(in the rows, 128 means zero)
Each path below is one point turned by a fixed rotation once a step. After each direction that follows a path, write how fast that rotation turns it, in degrees per step (0 if it stays still).
Each turn is a multiple of 5 degrees from 10 to 175, or 0.
Each row of a path follows its step; steps can be skipped.
path 1
step 0: [111 134 123 119 128 135 129 123 127 128 133 137 126 129 122 126 131 131
 115 135 130 126 121 134 122 122 128 131 122 133 129 126 130 125 125 125
 129 126 128 124 121 128 132 126 127 125 126 127 122 129 130 128 118 125
 129 122 129 126 125 139 133 131 122 134 127 122 137 142 125 135 127 125
 120 129 135 118 140 123 123]
step 4: [134 128 134 118 126 132 125 121 122 132 125 138 124 131 124 125 127 129
 136 125 125 124 125 141 127 120 129 134 121 124 131 128 128 134 138 128
 141 131 138 130 131 128 120 133 123 128 140 128 121 130 129 130 129 126
 124 126 123 116 122 125 124 133 120 131 121 122 122 136 135 127 126 120
 131 135 132 130 135 122 131]
step 8: [123 127 124 132 143 133 130 129 128 138 127 129 133 136 133 121 140 125
 131 133 130 123 138 132 126 128 125 136 117 130 124 123 137 128 130 129
 134 118 125 124 125 122 118 135 129 127 126 120 122 134 123 126 125 133
 124 120 126 127 124 130 134 123 123 139 121 134 133 135 124 129 125 128
 125 127 137 126 130 121 128]
step 10: [126 121 126 127 131 123 121 141 120 128 130 134 131 121 118 121 132 127
 132 134 129 129 129 136 131 123 134 133 128 131 131 130 130 128 131 120
 139 117 118 133 134 119 130 137 128 130 124 130 132 132 130 134 119 122
 127 125 133 131 118 130 117 136 133 127 126 130 134 128 121 129 125 131
 123 136 131 118 128 137 130]
step 14: [135 136 132 136 129 130 128 122 128 134 130 144 127 128 127 127 122 135
 131 129 133 121 131 128 123 130 128 134 135 127 126 120 127 135 134 123
 140 128 119 132 131 133 129 130 132 129 128 134 128 134 129 140 118 132
 133 128 123 123 137 126 128 134 137 127 119 123 126 125 117 137 130 122
 120 127 131 126 119 124 125]
step 18: [121 127 131 131 133 125 126 132 123 127 128 124 125 137 125 116 128 130
 130 133 126 130 129 132 126 120 120 134 131 130 133 118 123 130 121 121
 126 127 115 129 130 131 130 129 128 120 125 129 125 129 129 132 118 126
 129 128 119 124 129 129 118 140 122 130 116 130 127 142 125 122 134 141
 130 134 122 124 121 130 129]
step 20: [134 127 123 124 121 127 130 133 122 136 125 127 117 126 123 119 134 128
 137 141 127 121 122 129 129 113 133 141 124 130 121 133 128 131 124 134
 130 129 127 133 137 130 122 130 123 133 130 130 124 124 127 131 124 131
 124 133 120 124 120 114 126 123 122 129 122 119 125 137 135 127 127 126
 124 123 129 129 124 132 129]
step 23: [129 122 133 130 137 127 121 121 128 132 124 132 131 125 128 130 124 136
 130 135 134 125 126 130 122 119 129 131 124 125 121 121 133 134 145 115
 125 131 131 125 121 128 133 126 128 128 122 130 121 124 128 133 121 126
 122 130 126 116 129 129 138 139 121 127 131 127 131 124 121 139 122 128
 132 134 126 120 129 127 131]
step 32: [124 130 127 130 128 127 124 131 133 128 132 128 129 128 124 128 133 136
 114 136 132 127 129 124 124 125 132 125 121 130 126 129 127 141 127 122
 128 137 124 132 127 126 134 124 127 135 127 120 127 120 127 133 123 128
 127 139 133 127 126 127 124 128 122 137 125 122 133 127 124 143 116 135
 111 124 129 115 126 126 127]
step 35: [129 135 126 127 126 125 122 129 121 136 122 136 130 128 131 132 133 117
 134 128 125 120 135 138 126 115 125 129 134 131 129 127 128 127 135 115
 129 119 124 130 131 125 129 141 124 120 133 123 131 130 131 141 122 123
 129 122 129 139 135 120 130 133 132 122 124 124 131 134 125 132 126 130
 121 132 129 130 131 125 125]
Directions:
[128 128 129 126 127 127 128 128 129 127 127 126 128 128 128 127 127 129
 127 128 128 127 127 129 127 128 124 127 127 130 127 130 127 128 129 130
 128 131 128 128 127 128 128 129 129 128 128 128 128 129 131 128 129 127
 130 127 130 127 130 127 128 126 126 129 131 128 127 127 129 129 127 130
 127 128 129 127 129 129 125]	170
[128 128 125 127 127 128 129 130 128 129 128 128 125 127 128 130 127 128
 128 128 131 128 126 126 129 128 128 129 126 127 129 127 128 129 129 129
 128 128 128 127 125 126 128 127 128 127 129 127 129 129 127 127 130 129
 127 125 129 126 127 126 128 126 126 129 128 127 128 129 128 127 128 128
 125 128 127 129 127 128 130]	85
[128 126 128 126 126 127 127 129 127 130 128 128 128 127 127 127 128 127
 130 128 128 128 128 127 130 127 127 125 130 127 128 128 131 127 128 129
 128 129 129 129 128 128 127 128 124 127 132 129 129 127 128 129 128 128
 129 128 127 129 129 127 126 129 127 128 126 129 127 128 128 127 130 128
 127 130 128 128 129 130 126]	45
path 2
step 0: [125 118 121 126 133 127 125 131 129 127 127 132 130 121 125 119 139 120
 140 131 128 125 128 122 134 127 119 125 138 126 133 122 133 126 132 125
 131 124 134 119 124 125 126 135 131 128 134 132 135 123 133 128 136 121
 130 121 122 121 132 130 135 129 134 130 138 117 129 124 128 128 132 142
 122 130 133 125 125 133 126]
step 1: [132 126 137 130 121 127 128 128 135 126 111 134 138 119 120 125 130 127
 121 126 130 127 122 126 135 134 135 118 137 132 132 123 123 122 123 128
 131 126 131 133 126 136 134 136 129 131 126 125 137 128 116 124 126 129
 132 133 119 118 131 132 128 124 134 119 128 120 126 128 122 127 127 129
 133 124 129 122 121 126 125]
step 8: [126 128 135 122 114 126 127 132 135 128 134 126 134 121 119 123 129 129
 128 123 121 130 121 133 126 132 123 119 130 136 138 124 132 121 131 117
 137 121 132 119 125 127 133 125 129 133 122 118 125 128 124 130 117 132
 137 124 119 129 132 132 128 122 125 124 126 122 125 120 129 135 128 134
 131 128 127 126 131 130 127]
step 11: [128 123 121 130 127 128 128 127 129 119 123 123 142 123 118 121 134 134
 126 131 124 124 123 141 135 121 121 121 134 124 132 122 125 123 133 127
 125 128 136 129 130 125 128 127 130 123 129 127 129 122 131 127 135 125
 135 130 115 130 135 127 133 123 125 128 130 124 130 114 132 132 125 141
 127 127 133 122 128 131 129]
step 12: [133 119 133 130 122 130 131 126 127 123 122 124 133 120 122 124 135 129
 129 119 136 127 123 122 125 130 134 119 137 126 142 133 127 119 128 128
 132 133 132 125 122 132 128 132 129 133 125 127 128 130 127 134 126 126
 124 125 135 116 126 131 136 129 132 117 132 119 124 126 131 128 131 137
 130 139 121 115 127 124 123]
step 17: [130 132 135 122 120 132 120 123 135 119 124 129 138 123 121 126 128 123
 133 127 128 131 122 125 129 135 126 126 133 134 142 130 132 123 132 124
 134 119 129 124 130 126 132 129 129 128 135 125 129 125 124 133 134 127
 136 131 133 126 129 128 129 128 137 121 131 120 134 128 126 132 126 141
 126 117 123 116 127 119 130]
step 21: [119 125 128 130 123 134 123 128 122 125 120 122 129 124 121 124 138 124
 127 123 127 129 122 124 132 132 125 127 143 132 135 132 130 126 128 120
 133 122 124 127 130 130 123 134 130 136 122 120 135 131 116 127 127 125
 127 123 121 126 135 129 140 122 135 121 133 122 119 122 124 126 136 133
 127 129 129 126 132 135 123]
step 22: [135 128 134 114 119 130 128 126 132 117 127 129 139 118 121 123 138 125
 135 130 124 120 118 128 132 129 128 125 131 125 136 120 127 123 122 129
 127 130 132 124 127 132 124 127 129 129 137 133 132 123 121 126 129 127
 128 134 118 124 131 122 127 128 118 127 125 116 132 126 129 131 126 127
 127 123 137 120 131 124 123]
step 28: [127 135 125 121 127 121 127 125 133 132 129 121 142 115 127 124 137 127
 135 127 129 130 124 136 130 126 133 123 138 135 131 139 129 119 133 126
 134 121 132 122 125 129 117 127 131 131 121 123 126 123 128 134 134 127
 135 125 129 124 128 137 133 131 129 118 127 117 131 124 135 127 135 134
 129 126 126 123 131 125 133]
step 37: [124 119 133 120 120 128 132 125 130 121 122 132 140 117 122 129 128 121
 120 131 131 131 124 130 126 132 128 125 140 127 129 129 125 114 121 122
 128 123 126 126 118 128 125 133 129 132 117 124 129 134 122 135 134 133
 128 123 129 119 130 132 135 123 126 122 134 118 130 135 132 129 125 136
 129 124 129 120 130 126 125]
Directions:
[125 127 127 128 128 129 128 130 128 128 128 125 127 127 127 128 128 127
 129 128 127 129 129 128 128 127 129 129 129 125 128 128 128 128 129 129
 131 126 128 128 128 128 129 129 128 127 127 130 129 129 129 130 128 127
 128 128 130 127 125 131 130 130 130 128 127 127 129 128 129 126 126 126
 129 126 129 129 130 128 127]	155
[128 129 128 130 129 125 129 129 129 129 127 127 130 128 128 129 129 125
 130 131 127 129 129 130 127 127 129 127 129 127 129 129 128 128 128 129
 127 128 127 130 130 128 127 127 129 126 127 129 128 128 127 128 130 128
 129 128 128 130 129 127 128 129 127 127 129 127 129 129 130 128 128 127
 128 126 129 127 127 127 126]	170
[126 129 127 130 127 130 129 128 128 128 127 127 129 130 124 129 126 128
 127 128 127 129 129 130 128 128 127 128 128 128 129 128 127 128 127 127
 130 129 127 129 130 129 130 126 127 127 127 126 127 128 128 128 127 130
 127 128 130 128 131 127 128 126 130 128 128 129 128 126 129 129 129 130
 127 129 127 127 130 128 128]	115
[126 128 129 128 130 128 128 128 129 127 126 131 128 128 127 129 128 128
 128 128 128 130 128 126 130 130 128 129 131 127 127 128 129 129 124 128
 128 127 128 127 128 128 128 128 128 129 128 127 130 128 129 129 129 127
 128 129 130 127 129 126 126 128 128 129 129 129 129 129 125 129 127 128
 126 126 128 127 126 130 126]	20
[127 126 127 128 130 128 130 126 128 129 127 129 130 131 128 128 128 129
 127 129 126 128 127 128 131 128 129 126 127 126 131 128 129 127 129 129
 128 129 128 126 126 126 127 126 128 127 127 129 126 129 129 130 128 129
 128 130 128 127 127 129 127 127 126 126 128 128 127 128 127 127 129 128
 128 130 128 129 128 130 127]	25
path 3
step 0: [129 125 118 126 128 128 125 135 142 125 127 129 126 141 135 120 129 132
 123 138 127 126 121 115 129 133 123 133 113 124 131 132 125 136 134 129
 133 127 137 132 128 131 135 135 121 127 122 132 117 129 127 128 125 127
 126 125 133 128 123 123 127 125 130 126 128 127 135 127 138 113 127 128
 129 136 136 121 129 128 136]
step 1: [130 136 126 128 124 130 124 128 133 122 131 134 128 120 124 128 122 131
 124 120 132 120 132 121 131 140 130 120 120 121 128 130 138 127 129 112
 133 131 116 121 137 131 129 125 124 138 126 135 132 124 132 130 128 134
 123 136 122 127 133 130 119 126 126 134 138 131 134 134 134 129 120 117
 132 128 125 126 136 121 134]
step 6: [128 136 129 130 137 134 125 137 124 134 126 121 128 124 124 128 123 132
 132 129 137 123 131 133 124 128 123 140 125 129 128 134 133 125 129 120
 120 124 122 129 123 138 132 130 114 135 129 124 116 116 133 137 131 122
 129 128 128 126 128 136 124 139 135 122 130 124 139 127 130 126 126 119
 131 131 124 121 119 124 135]
step 10: [134 127 128 132 139 129 123 131 130 119 124 129 123 126 134 122 125 120
 125 124 126 118 134 123 134 136 124 129 135 125 124 126 126 121 118 125
 134 127 125 129 130 127 127 124 127 132 120 130 125 120 126 138 128 126
 133 138 131 127 128 124 119 129 121 133 131 135 130 128 149 134 113 126
 131 140 134 125 131 124 125]
step 16: [125 120 129 121 131 126 120 120 138 135 126 129 126 130 128 121 131 133
 125 135 120 135 128 129 137 128 135 129 123 129 128 139 128 128 138 118
 140 132 128 121 123 135 122 129 130 142 126 124 116 130 133 122 123 125
 129 131 130 128 127 130 125 123 131 137 135 131 135 133 135 126 119 126
 134 130 128 131 133 122 143]
step 24: [122 129 128 131 129 108 122 133 128 127 132 136 128 127 130 127 127 126
 129 122 132 134 123 135 123 131 138 142 120 132 124 129 135 119 135 124
 122 130 123 129 126 130 126 140 124 127 128 128 122 129 123 124 122 119
 130 121 132 126 115 134 133 123 137 123 133 133 128 135 130 128 122 116
 131 137 128 132 127 126 126]
step 28: [130 124 124 128 133 128 129 124 128 120 136 132 129 118 126 136 136 134
 128 121 135 119 136 138 138 138 120 133 132 130 126 136 136 121 127 124
 135 121 123 116 124 131 123 140 126 131 123 131 132 125 124 129 120 121
 140 126 129 125 124 124 120 131 128 127 117 128 126 131 130 128 122 138
 120 130 127 128 127 123 136]
step 29: [135 120 127 124 138 120 111 126 123 124 121 135 125 126 129 126 129 130
 130 121 134 133 123 123 133 131 128 127 131 119 124 135 130 120 135 131
 128 121 138 136 121 127 118 126 131 132 125 131 128 126 121 130 120 125
 118 125 127 137 132 125 135 129 130 124 121 133 137 135 118 134 122 127
 134 126 132 123 118 131 121]
step 35: [130 137 122 128 133 124 127 125 129 126 126 127 137 123 137 113 125 132
 125 131 122 121 131 135 131 129 124 126 118 119 120 131 129 125 120 126
 134 122 125 133 121 121 120 115 134 123 121 138 131 127 121 132 122 134
 128 125 125 121 127 132 131 132 133 130 130 123 132 141 142 120 121 123
 128 129 132 122 131 129 124]
step 37: [130 114 123 120 132 128 119 132 127 132 127 127 120 120 129 130 127 133
 125 131 127 136 131 129 127 140 118 123 126 119 123 134 126 132 129 119
 130 126 125 122 123 132 117 144 128 136 125 124 125 121 131 124 126 121
 130 123 134 135 126 129 118 119 130 140 127 132 122 131 133 126 125 137
 129 124 140 135 129 130 133]
Directions:
[129 128 127 128 129 128 129 127 128 128 128 127 129 128 127 126 127 129
 128 127 129 128 127 128 128 127 131 129 129 128 127 129 129 128 129 128
 128 128 128 126 125 130 129 128 127 129 130 128 130 130 128 130 126 130
 129 129 127 125 130 128 126 127 128 129 129 130 129 127 126 128 129 127
 128 128 124 128 127 127 131]	145
[128 129 129 130 127 128 129 126 129 127 129 129 128 127 129 126 129 128
 131 127 128 128 128 124 129 128 127 130 128 127 128 126 127 128 128 127
 130 129 126 129 130 126 129 128 129 130 129 129 128 129 128 127 127 127
 129 128 128 128 129 129 130 127 128 129 130 130 127 127 130 127 129 126
 127 130 126 128 127 127 128]	45
[129 128 129 128 129 126 128 127 128 129 128 129 129 128 130 126 129 129
 126 129 127 126 129 128 130 128 127 127 128 126 130 126 128 128 131 129
 128 128 129 129 126 128 126 128 126 127 128 130 130 127 128 127 129 130
 130 130 125 130 129 129 130 129 128 127 127 128 127 129 128 130 129 126
 128 126 130 130 126 127 128]	120
[126 127 128 124 129 128 128 127 127 128 131 126 127 130 128 129 129 129
 128 126 129 127 129 126 127 128 127 128 129 128 128 128 129 130 127 126
 128 127 128 127 128 130 129 128 128 130 127 129 129 126 131 127 130 129
 127 128 129 128 128 127 129 129 131 129 128 126 127 127 127 127 128 127
 128 128 128 129 129 127 129]	70
[128 130 128 127 128 128 128 128 130 127 128 130 127 128 128 129 129 129
 128 128 127 126 127 127 129 128 128 128 129 128 127 130 127 127 127 127
 128 128 127 129 129 128 126 126 131 127 127 129 128 130 130 129 127 130
 125 132 126 128 128 127 130 129 127 128 129 130 129 129 126 130 127 128
 130 129 129 127 129 129 129]	115
path 4
step 7: [128 117 127 123 124 124 128 133 132 132 114 126 127 125 132 129 137 128
 128 136 126 123 127 132 134 133 123 124 140 129 123 123 133 126 125 128
 128 134 133 119 121 132 125 133 127 125 127 134 125 126 128 127 133 124
 126 135 134 118 130 128 131 122 124 125 126 125 119 136 129 128 122 132
 128 121 133 131 121 128 117]
step 8: [133 127 129 123 132 131 139 132 129 134 135 129 130 127 130 136 135 130
 121 127 111 129 123 127 136 128 123 137 134 131 128 125 125 136 126 132
 125 127 126 129 131 132 132 122 140 127 132 131 126 124 126 133 123 131
 134 120 125 125 134 126 137 130 121 132 135 128 126 127 130 129 123 132
 135 125 138 130 132 126 119]
step 14: [124 122 122 125 120 137 135 131 126 121 120 124 128 130 130 136 133 121
 123 125 122 128 130 133 128 131 127 124 126 121 130 129 127 118 134 126
 135 129 128 132 138 120 124 128 124 127 123 127 130 129 129 140 121 121
 127 125 137 133 123 124 118 129 133 126 123 126 124 139 124 126 126 126
 129 129 137 125 137 126 122]
step 15: [130 128 133 120 133 124 129 132 132 134 124 124 119 121 134 124 133 116
 132 126 124 132 126 124 127 129 133 129 129 126 123 130 128 122 127 121
 130 129 132 124 136 120 132 135 126 119 128 135 132 125 130 140 131 121
 135 130 131 130 131 127 133 126 120 122 130 125 116 130 138 124 118 131
 126 128 127 123 124 136 129]
step 16: [135 129 131 128 137 128 122 133 135 131 129 123 131 120 140 128 132 130
 127 130 123 122 128 125 127 137 119 144 126 127 130 129 128 128 126 127
 126 132 129 125 138 135 134 121 134 139 121 130 121 125 124 133 132 119
 132 130 131 129 125 115 130 126 124 129 124 132 132 127 131 128 124 136
 125 128 133 132 127 125 130]
step 21: [126 119 132 126 130 127 138 136 136 121 120 126 126 140 127 129 134 131
 125 128 125 125 136 123 134 131 121 131 128 128 134 120 134 128 135 128
 129 133 124 124 127 130 119 129 131 125 120 137 122 130 116 119 127 128
 130 132 126 126 133 123 130 121 117 128 128 136 125 129 122 125 126 128
 137 127 124 127 131 127 128]
step 22: [120 128 125 122 123 137 132 130 125 130 122 125 122 136 131 135 128 124
 127 128 112 136 123 123 129 139 118 124 123 126 121 124 134 129 124 126
 126 125 126 131 129 126 129 129 136 126 136 134 136 130 128 128 128 126
 132 124 130 131 127 128 126 123 122 121 125 126 133 130 122 135 126 125
 131 114 132 126 129 124 122]
step 28: [135 125 122 131 128 127 119 134 133 129 122 132 132 133 135 131 126 132
 132 128 122 126 127 135 124 131 121 135 127 127 120 127 122 120 135 127
 131 135 129 128 137 125 124 123 124 123 128 135 121 125 125 138 130 124
 130 134 137 131 129 124 122 122 139 128 133 129 119 135 124 124 129 141
 128 127 131 126 123 124 131]
step 31: [133 132 127 124 132 132 127 124 136 130 128 121 120 128 130 141 137 126
 127 125 123 132 126 125 132 124 130 135 121 132 129 126 130 128 133 133
 117 133 135 139 128 127 129 132 124 127 126 126 132 130 131 135 122 118
 131 129 121 137 132 121 122 127 135 133 129 129 127 128 126 122 128 132
 133 121 140 128 132 133 136]
step 36: [128 127 125 121 124 131 130 129 131 134 122 124 130 125 124 131 130 121
 125 129 121 135 132 132 123 133 125 125 132 132 117 119 125 130 127 130
 129 133 122 133 133 128 123 120 129 118 131 131 125 125 133 127 125 134
 139 128 135 133 137 127 132 121 127 120 131 120 118 130 119 129 127 134
 138 120 125 131 135 131 137]
Directions:
[128 129 128 129 127 128 127 129 128 130 126 130 128 127 127 128 128 127
 128 125 128 129 127 128 128 127 127 130 129 130 127 128 125 129 129 127
 128 129 131 127 128 129 129 129 129 127 127 128 128 128 129 128 127 129
 128 130 129 130 130 128 129 127 127 130 131 131 126 128 129 129 129 129
 129 127 127 129 127 130 129]	140
[130 130 129 128 127 128 127 129 126 128 128 125 128 128 129 128 129 129
 131 130 131 129 131 128 127 129 128 130 128 126 128 127 128 128 127 129
 128 129 128 128 129 126 126 127 126 127 129 127 128 127 129 128 128 130
 127 128 130 128 129 128 131 127 129 128 129 127 128 129 129 128 126 131
 128 127 130 127 127 129 126]	85
[129 128 127 127 126 126 128 129 128 129 127 127 127 127 127 127 127 127
 127 128 132 128 128 128 127 129 124 127 130 126 130 129 128 126 128 128
 127 128 127 127 131 131 129 127 129 129 128 126 128 127 128 128 128 127
 128 130 129 129 128 128 126 130 127 128 127 128 130 126 128 129 129 129
 129 128 127 129 128 127 127]	155
[130 130 129 127 129 129 128 128 129 127 128 126 128 129 129 127 127 129
 129 128 126 129 129 129 128 129 129 129 128 128 126 126 127 128 131 128
 131 129 127 126 129 129 126 127 128 128 128 127 126 127 129 128 128 129
 128 128 126 128 129 128 125 128 128 131 128 127 128 127 128 127 131 128
 127 128 126 130 130 127 129]	95
